Each path below is one point turned by a fixed rotation once a step. After each direction that follows a path, write how fast that rotation turns it, in deg/step (0 if it stays still).
Each turn is a multiple of 5 degrees from 10 to 175, or 0.
Each row of a path follows its step; steps can be skipped.
Path 1:
step 4: [ -4  -6 -15  10  14  -9  23  -4 -19  17 -13  13  -8   9 -26  11   3  14
  24  -1   6  -8   1   3 -11   2   0   8  -1  11   6  -5 -22 -15  10  -6
   2   4  -3   7  17   2   8  -2  -3  23   2  -3   1 -12   7  10 -14 -11
  -2  11   6  -3   9  -5   6  21  12 -14  -4  -2  -6  -2]
step 6: [  4   5  12   2  -7  17   6  37   5  16  15  -6   2 -23  12   5  -5   1
 -15  -5 -12 -12   9  10   2 -15  -3   1  12  -8   1  -7 -15   9   1   7
  11 -21  -8  -3  12  -7   4  -4   4   2   4   8  -8 -16  -7  16  21  -9
   6  -6  14   8   6  -6   1   7  -4  -2 -16  -4  -4 -20]
step 16: [-10  -1  -6   2 -10   6  -2  22  12   2 -20   8  14   3  -1   8   9 -12
 -12   9   6   1  15  16  -1  21  -9 -22   3  27  -6  13 -14 -14   5   3
   0  27  14  12  13 -10  -6  -4  -5   0   9   3  -8   0   5   0  11  -7
   3  11  -8  -9  12   6  10   7  15  -4   2  19  -3  10]
step 17: [ 18  11  -4   5  -1  13  -4 -12 -13  -1   2  -9  -3  20  -3   0  18  12
  -8   4  -2  -1   7  -4  10  20   7  21   6  -6   5  -1  -6 -27  -8   2
   5   1  -6 -18   2  17  20  -3  -8   6   0  11  -2 -10  -8 -13  -1 -13
   3  -3  -8 -16  15   9 -17 -19   3  -5   1  -4  27  -8]
step 19: [ -8  -1   4   7  14  -8 -31  21   2  19  11   9  -1 -14   6 -14  -2 -15
 -11   5  -5   6   2  -6  -6  -2   7  -2  -2   1  -9  14  29  -6   0   6
  -4  -4   5  -5   4   5  -9  12   6  -4  14   2 -11  19 -11   5   6  12
   5 -15  -5 -18  -4  -5  -8 -16  14  19 -21   6   8   3]
step 21: [ -5 -16  -4  -5  -7  -8 -11 -11   1 -24  -6  10 -14   0   7   8  -2   2
   5  -8 -13  -2   9   1 -21  -3  14   1 -18   3  -7   4  15  -8   7 -11
 -13  -6   9   6 -21 -10  -8   6 -19   8 -14  -9   9  15  -5 -10 -23  14
   8   7   2  11  -5   0  13  14   5 -11   0 -16 -19  14]
step 23: [ -2  18   0   5  -2  11  21   8   5  18 -13 -13  19  15  -3  23 -18 -14
  13 -26  19   6  14   3  -2  -5   1  -7   2 -10  10  -5  -6  13  16   1
  13   4  -8   5 -10  12  -6   2 -14   2   5 -16 -11 -14   5 -10 -13  -4
 -16   2   5   3  -9   3   4   6  -2   7  10  -8  -4  10]
step 27: [  7  -9   3  -4  -3 -14  -5  -5 -10   8   6  15  -2   0  -8 -16   8  17
  15   9  -9  -4 -14  -8 -22  -1 -10   3   5  -8  10  -7  -6  10  -4  -6
   5   5  12   2  12  -5  20 -19   3 -16  -2   2  16 -19  -4  29   6  13
  -6  -6 -10  -1   7   6  13  23  -6 -14   9   9  14  -8]
step 31: [ -5  -2  -5   7   0   1   2  -7  -3  -2   7 -15 -16   1   0   3  -5   1
 -17  16 -17   0 -17 -21   0  -5   4  10 -24   3 -12 -28  13  11 -14  -6
 -11  -1 -24 -11   5  10  -5  15   2  14   2   4  -6   2 -15 -17   9  -5
   1   6   2   3  -6   0 -14 -27  -9  16  -1  -6   2   0]
Directions:
[ 5  4 -2  1 -4  4  4 -1 -3 -1  0  0  3  0  2  3 -4  6 -1 -4 -3  1  2  6
  1 -3 -1 -2 -2 -5  1  1  2  1 -2  4  0 -3  1 -1  2 -2  0 -3  1 -3  0 -2
 -2  1 -2 -3 -3  2  0  3  4  1  2  4 -5 -4  2  0  2 -4  2 -3]  125
[-3  2  3  1 -2 -2 -7 -1  0 -6 -4  4  6  0 -2 -3  2  0 -3  1 -3  1 -3 -1
 -7 -3  1 -3  1 -3 -4  0  2  3 -2  4  1 -3  2 -4 -1  5  1  7 -1  0  1  3
  0  0 -2 -1  0 -3  2  2  1 -3 -1 -2 -3  1  1 -1  1 -3  1 -1]  35
[-1  1 -4 -2  1  0  0 -1  2 -3 -4 -3 -3 -1 -4 -3  2  4 -1  1  2  0 -1  6
 -1  3 -6 -2  3  0  0  6  4 -3  4 -1 -1 -3 -3  0  2  2  4  0  1  5 -5  2
  2 -1 -2 -4  0 -1 -1 -1 -2 -1  0  5  3  0 -4  2 -3 -5 -5 -1]  85
[-3 -4 -2 -4  0  1 -5 -2  2 -1 -3  0  3  0  1  1  1  3  3  3 -7  1  1  1
  3  4 -1  0 -4  3 -2  1 -2 -3  2 -4  0  1 -3 -1 -4 -2 -5 -3 -2 -1  3  0
  0  0  2  1 -4 -6  4  3  1  1  3  1 -3  3 -4  2  1 -3  4 -5]  80
[-5  2  1  1  3  4  3 -6  1  4  1 -1  2  0 -5  0 -1  4 -1 -1  0  0  3  0
 -5  2  0  0 -2 -2 -3 -5  4  2  1 -2  3  0  3  4  2  1  2 -2  0  5  1  0
  0  4 -1  3  1  2  2 -4  0 -2 -2 -2  0  1 -5  4  3  1  6  0]  80
[-1  3 -4  3 -3  0 -1  3  1 -1 -2  3  2 -4 -7  2  0 -1  2  0  1 -3 -2 -2
 -1  0  1  0  2  3  1  5 -2  3 -3 -2  2 -1 -5  3  0 -1  5 -5 -3 -1 -2 -3
 -4  0  3  1  2  3  4  3  3  3 -7  1 -3  1 -2 -4  0  1  2 -1]  155
